Here are some points, one per row:
array([-21,   0,   5,  -7, -23, -55, -19, -31,   2,  74,  40, -46, -22, -10,
       -28,  25, -17,  -9,  11,  13, -22, -39,  45,  -5])
array([-21,  15, -13,  19,  -1,  15, -14,  -8, -11,   5,  30, -42, -10, -16,
       -28,  38, -34,  22, -13,  58,   4,   2,  27, -57])
array([ 22, -89, -24,  -2,  67,  82,  15, -36, -21, -16,  19, -27, -22,  66,
        -6,   4,   5,   6, -44,  28,   4,   7, -41,  31])
array([  6, -27,  30,  44, -20,   5,  65,  24, -15, -20,  37, -39, -34,  26,
        25, -12,   4, -43,  66,  -5, -16,   5, -10, -19])
array([  5,  24, -44,  32, -60,   1, -51,  28, -12,   9,  33,  53,  34,  34,
        -4,   5, -10,   2, -26, -28,  -1,  46, -16,  -1])
array([ 44,  36,  31, -25,  34, -70,  -6, -15,   3,  42, -31,  21,  -3,  44,
       -10, -38,   8,  -8,  19,  28,  -6,  39,  35, -44])
array([-36,   2,   3, -50,  24, -22, -24,   7, -14,  13, -19,  31,  11,  43,
       -45,  13, -30, -18,  13,   5,   2,  27,  17,   8])
array([-14,  25, -15, -26,  -6,  -5, -33, -25, -16,   9,  38, -22, -15, -22,
       -26, -35, -39, -21,  11,  30, -13, -14, -17,  56])
array([ -1,  53,   6,  -8,  22,  55, -45,  -7,  -2, -37, -19,  21, -60, -32,
       -64,   9,  17,   5, -29,  -5, -37,  17, -38, -30])
array([ -6, -28, -34, -47,   8, -45,   0,  28, -60, -45,   0, -16,  -6,  -9,
        71,  -4, -69,  41,  27,  35,   8,   8,  -9, -28])
array([ 63, -40,  -4,  92, -24, -42, -43, -35, -31,  33, -35,  95, -22, -25,
       -38,  10,   6,  29,  67,  -5, -21,   3,  48, -33])
array([  1, -27,  52, -22, -22,  24,  -2,   6, -26,   6,  19,  -5, -22,  11,
        11,  76,   3,  -4, -36,  35,  10,  18,  -4,  -2])
array([ -5,  -3,  -6,  15,  -2,  73,  26, -47,  35,   1, -61,  27, -10,  47,
         8, -11,   3,   8, -12,  -1,   9,   6,  30,  46])
array([ 11,  38,   6,  33,   2,   2,  19,   3,   4, -25, -28, -43,  29, -25,
         3, -34,  61, -29, -16, -18,  35,   2, -16,  31])
array([-14,  26,  -2,   0,  39, -18,  55,  59, -16, -15,   4,  20,  24,  -4,
       -19, -13, -20,  44,  -9,   5,  12,   0,  -4,  28])
array([ -3,  15,   6, -27, -75,  45,   1, -18, -21,  20,  10,  69,  28,  31,
       -11, -68,  61,  21,  -6,   7, -11,  10,  21, -40])
array([-38,  -3,  -6,  39, -24, -77,  10,  42,  27, -41,  16,  41, -38,   3,
         1, -29,  -8,  26, -72, -22, -37, -41,  36,  19])
array([-23, -17,  12, -16, -14,   4, -22,  -7, -69, -30, -27, -26, -39,  -7,
        31,   5, -13, -69,  -8, -20,   1, -11,  52,  39])
array([ -7,  19,  -9, -10,  45,  11,  35,  16,   7,  33,  -1,  -3,  47,  48,
       -30,   5, -34,  11,  47, -46,  12,  11,  -3,  -2])
array([ 33,  14,  50, -10,  38,  14, -26, -22,  10, -34,  -8,  -1,  53, -15,
         7,  -5, -17,  11,  55, -35,  27, -19,  17, -16])
array([  5, -42, -16,  16,   6,  27, -37, -38,  25, -28,   8,   4,  31, -34,
        17, -50,  -4, -48,  99, -14, -35,  63,  -4,  41])
array([-20, -10,  46,  -4,  32,  21,  43, -11,  -9,  62,  54,  25,  40, -20,
        10,  19, -11,  78,  -1, -35, -38, -30,  -3,  31])
array([ 41, -38,  42,   7,  12, -61, -34, -21,  39,  49, -22, -87,  13,   0,
       -34,  41,  57,   7,  21,  11,   2,  -9, -22,  10])
array([ -7,  29, -12, -47,  20, -25,  -7, -18,  -5,  59,   8, -18, -48,  24,
        15, -21,  -4,  -3, -15,  39,   5,  55, -10,  -3])
array([ 91,  48,   1, -31,  17,  11,  14,  13,  -9,  12, -30,  42, -34,   4,
        30,  72,  -6, -11,   0,  14, -66, -40, -36,  -7])
array([ 36, -26, -34,  24,  60,   7, -16, -14, -22,  26, -17, -18,   6,  71,
       -18, -17,  44, -31,  14,  16,  34, -45,  27, -31])
array([ 35,  12, -35, -35,  42, -22,  20, -12,   2,   0,  32,  -3,  19, -31,
       -77,   8,  30,  38, -42, -30,  18,  -6, -10,  28])
array([ 39, -37,  24,   0,  -1,  91, -30,  46, -10,   9,  36, -26,  -8, -31,
       -30, -20, -36,   6,  17,  25,  53, -58,  29, -10])
array([  3, -20,  38,  -2, -26, -21, -23, -37,   2, -31, -24, -13,  46, -79,
        36, -39, -13, -11, -61,  35, -32,  23, -22,  -8])
array([ 26, -21,  -9,  11, -32,  18,  -6, -49,   4,  -1,  21, -31,  14, -14,
        31,   9,   3,  92, -27, -27,  -9,   3, -49,  54])
array([-43, -11, -22, -23,  -8, -23,   1,   7,  32, -34,  21,   3,  -7,   3,
         7, -12,  31,  36,  14,  10,  44,  -9, -57, -49])
array([-35, -12,  18, -41, -28, -29,   9,  -4,  96,   5,  -5, -42,  -6, -17,
         2,  45,  11, -18,  44,  13,   8,   7,  46,  11])
array([ 11,   8, -32, -26, -34, -16, -26, -41,  10,  -1,  20,  18,  26, -17,
        11,  34, -33, -26,  16, -34,  40,  29,  27,  -4])
array([ 34,  46,  35,  18, -10, -72,  17,  14, -20, -16,  39,  20,  21, -43,
         1,   7,  -1, -52,   1,  32, -12, -16, -11, -11])
array([-43,  67, -34,  26, -28,  28,  10,  52, -36,  13,   8, -18,  11,  23,
        18,  45,  75,  -3,  31,  60,   3,  12,  11,  75])
array([-11,  30,  -4,  23,  -4,  69,  -5,  29,  13, -21, -15,  12,  51,  24,
       -15,  73,  -5,   4, -62,  -4, -41,  -7,  43,  48])
array([-15, -59, -14,  23,  81, -25,  11,   0,   6,   6,  29,  30,  24, -18,
        27,   6, -17, -33, -38,  14,  33, -42,  15,  -9])
array([ 24, -11,   7,   0, -46,  41,  39,  19,  -8,  92, -44, -47,  10, -76,
       -13, -28, -20,  -6, -19, -15, -19, -17, -28, -62])
array([ 19,   2,   2,  14,  13, -19, -54,   8,  -2, -51,  46, -23,  47,  31,
       -15, -20,  11,   3, -12,  37, -43,  -9, -15, -28])
array([ 27, -23, -24,  14, -23,  17,   7, -27,  67, -53,   0,  -7,  -8,  13,
        -2,  -8,  22,  -7, -34,  10,  13, -12,  -2,   9])
array([ 34,  -1, -61,  42,  23, -20,   7, -18,  21,   8,  13,   2, -34, -87,
         1, -28,  -6,  16, -20, -47, -16,  64,   8,  -9])
array([ 43,   8,  26, -20,  46,  21,  12, -20,  27,   4,   7,  54,  17, -10,
        -9, -36,  16, -34, -54, -10,  21,  54, -19,  33])
array([-17, -56,   3,  49, -16,  26,   6, -11,  -2,  13,  44, -53,  46,  36,
        34,  -9, -17, -21,  -7,   0,  13,  49, -19,  -5])
array([-49, -27, -26,  15,  52,  26,  18,  54, -27, -38, -31, -28,  19, -26,
        46,   0,  40,  14, -14, -29,  -5, -14,  53, -26])
array([ 34, -51,   3, -17,   1, -44, -16,  18,  -7,  77, -61,  -8,  -3,  14,
        36, -77,  16,  27,   9,  14,   5, -28, -27, -28])
array([-55,  28,  16,  66,  -3, -25,  39, -40,  21,  -6, -23, -17, -31,   8,
       -25,  20, -32,  21, -22,  48,   0,   7,  28, -35])
array([  6, -20,  17,  23, -29, -60,  39,  21,  21,  33,  20,  16, -48,  31,
       -52, -10, -31, -22,  51, -38, -10, -36, -16,   1])
array([ -2,  40, -11,  -7,  12,  26, -23,  -1,  67,  40, -46,  34, -21,   7,
        55,   6,  29, -25,  38, -16, -38, -17, -57,   3])
array([ 34,  73, -31,  59,  25, -25,  14,  44,  44, -34, -18,  -9, -27,  -3,
        14, -17, -47, -20, -11, -14,  51, -26, -29,   4])
array([  8,  39,  -5, -19, -29,  -4, -14,  10,  35, -20,   6, -65, -44,  66,
        66, -25, -46,  56, -20, -45, -28,  65,  70,   2])
array([-42,  21, -30,  23, -13,  56, -29,  59,  26,  36,   9,  14,  13,   9,
        28,  17, -22,  -9, -10,  -2,  -2, -14,  49,   9])
array([-23, -39,  32, -38,  -4, -12,  -4,  62,  22,  42, -29,  18, -18, -25,
        20,  13,   8, -49, -59, -12,   4,  21,   5,   4])
array([-11, -13, -14, -15,  27,  -9,  34,  42, -17, -37, -20,   5, -14, -21,
       -58,  96,  10,  21,  26, -21, -14,  38, -51, -31])
array([  0, -13, -14, -34, -31,  45,  82, -27,   8, -43, -18, -27, -14, -17,
       -17,  15,  -5,  12,  32,  12,  34, -39,  65,   9])
array([ 36,  14, -16, -14, -10, -11,  64, -41, -40, -14, -26,  32,  11,  50,
        -7,  -6,  18, -20,  -9,   7, -56, -24,   1, -51])
array([-59,  18,  24,  36,  12,  21,  33,  37,  -5, -38,  17,  11, -25, -19,
        10, -53,  46,  -8,  57,  34,  13,  16, -11,   1])
array([-18,  31, -27, -23,  17,  32,  22, -38,  19, -19,  10,  34,   6, -29,
        13, -31, -43,  -3,  30,  56,   8, -40, -24,  38])
array([-97,  29,   5, -23,  29, -13,  -4, -73, -42, -23,  -1, -36,  -5,  23,
       -26, -19,  31,   4, -34, -64, -15, -76,  -6,  -7])
array([ -9,  28,  33,  60, -16,   6, -41,   4, -62,  23,  18,  15, -49,   7,
        67,   0,  57,   6, -41, -26,  70,  13, -20,  39])
array([  3, -12,  34,   9, -71, -51,   6,  39, -18, -26, -63,   8,  21,  -5,
       -22,   2, -58,  22,  -3,  34,  52,   7, -43,  58])
array([-12, -29, -78, -61, -41, -22, -12, -38, -51, -13, -20,   5,   6, -40,
         9,  61,  23, -49,   2, -27, -27,  21,  12, -15])
array([ -8,   1,   8, -63, -66,  43,   0,   6,  25,   7,  52,  37,  -8, -11,
        35,   1,  33,  -8, -10, -18,  32,  -5,  -9, -10])
array([ 20,  24,  25, -20,  36, -20, -35, -53,  -1,   7,  -1,  77,  11,  35,
        29,  34,  10,  46,  39,  -3,  52, -21, -13, -50])
array([-57, -18,  32,  24,  -4,  10, -21,   3, -14,  -3,  -4, -11,  18,  15,
       -71,   6, -55, -50, -10, -15,   2,  37, -78,   1])
array([ 30, -39,  33, -47,   7,  -9, -49,  80,   3, -51, -20, -40,   4,  -5,
       -25, -45,  14,  38,  45, -31, -65, -19,  36,  -1])
There is one direction along which these points spread out most. Take the direction at right angles to it along which they spread out most. Go by this last direction. Where along it does each point below lie, from 0 to 99? 50 is the average, and the first point above lies past it. One standard deviation of the points above along it is 16.
array([ 39, -37,  24,   0,  -1,  91, -30,  46, -10,   9,  36, -26,  -8, -31,
       -30, -20, -36,   6,  17,  25,  53, -58,  29, -10]) ~ 61
array([-23, -39,  32, -38,  -4, -12,  -4,  62,  22,  42, -29,  18, -18, -25,
        20,  13,   8, -49, -59, -12,   4,  21,   5,   4]) ~ 57
array([  6, -20,  17,  23, -29, -60,  39,  21,  21,  33,  20,  16, -48,  31,
       -52, -10, -31, -22,  51, -38, -10, -36, -16,   1]) ~ 68
array([-12, -29, -78, -61, -41, -22, -12, -38, -51, -13, -20,   5,   6, -40,
         9,  61,  23, -49,   2, -27, -27,  21,  12, -15]) ~ 51
array([ 34, -51,   3, -17,   1, -44, -16,  18,  -7,  77, -61,  -8,  -3,  14,
        36, -77,  16,  27,   9,  14,   5, -28, -27, -28]) ~ 51
array([-97,  29,   5, -23,  29, -13,  -4, -73, -42, -23,  -1, -36,  -5,  23,
       -26, -19,  31,   4, -34, -64, -15, -76,  -6,  -7]) ~ 50
array([-15, -59, -14,  23,  81, -25,  11,   0,   6,   6,  29,  30,  24, -18,
        27,   6, -17, -33, -38,  14,  33, -42,  15,  -9]) ~ 52
array([ -3,  15,   6, -27, -75,  45,   1, -18, -21,  20,  10,  69,  28,  31,
       -11, -68,  61,  21,  -6,   7, -11,  10,  21, -40]) ~ 17
array([ 35,  12, -35, -35,  42, -22,  20, -12,   2,   0,  32,  -3,  19, -31,
       -77,   8,  30,  38, -42, -30,  18,  -6, -10,  28]) ~ 38
array([-36,   2,   3, -50,  24, -22, -24,   7, -14,  13, -19,  31,  11,  43,
       -45,  13, -30, -18,  13,   5,   2,  27,  17,   8]) ~ 48
array([ 36, -26, -34,  24,  60,   7, -16, -14, -22,  26, -17, -18,   6,  71,
       -18, -17,  44, -31,  14,  16,  34, -45,  27, -31]) ~ 36
array([  6, -27,  30,  44, -20,   5,  65,  24, -15, -20,  37, -39, -34,  26,
        25, -12,   4, -43,  66,  -5, -16,   5, -10, -19]) ~ 75
array([ -5,  -3,  -6,  15,  -2,  73,  26, -47,  35,   1, -61,  27, -10,  47,
         8, -11,   3,   8, -12,  -1,   9,   6,  30,  46]) ~ 24
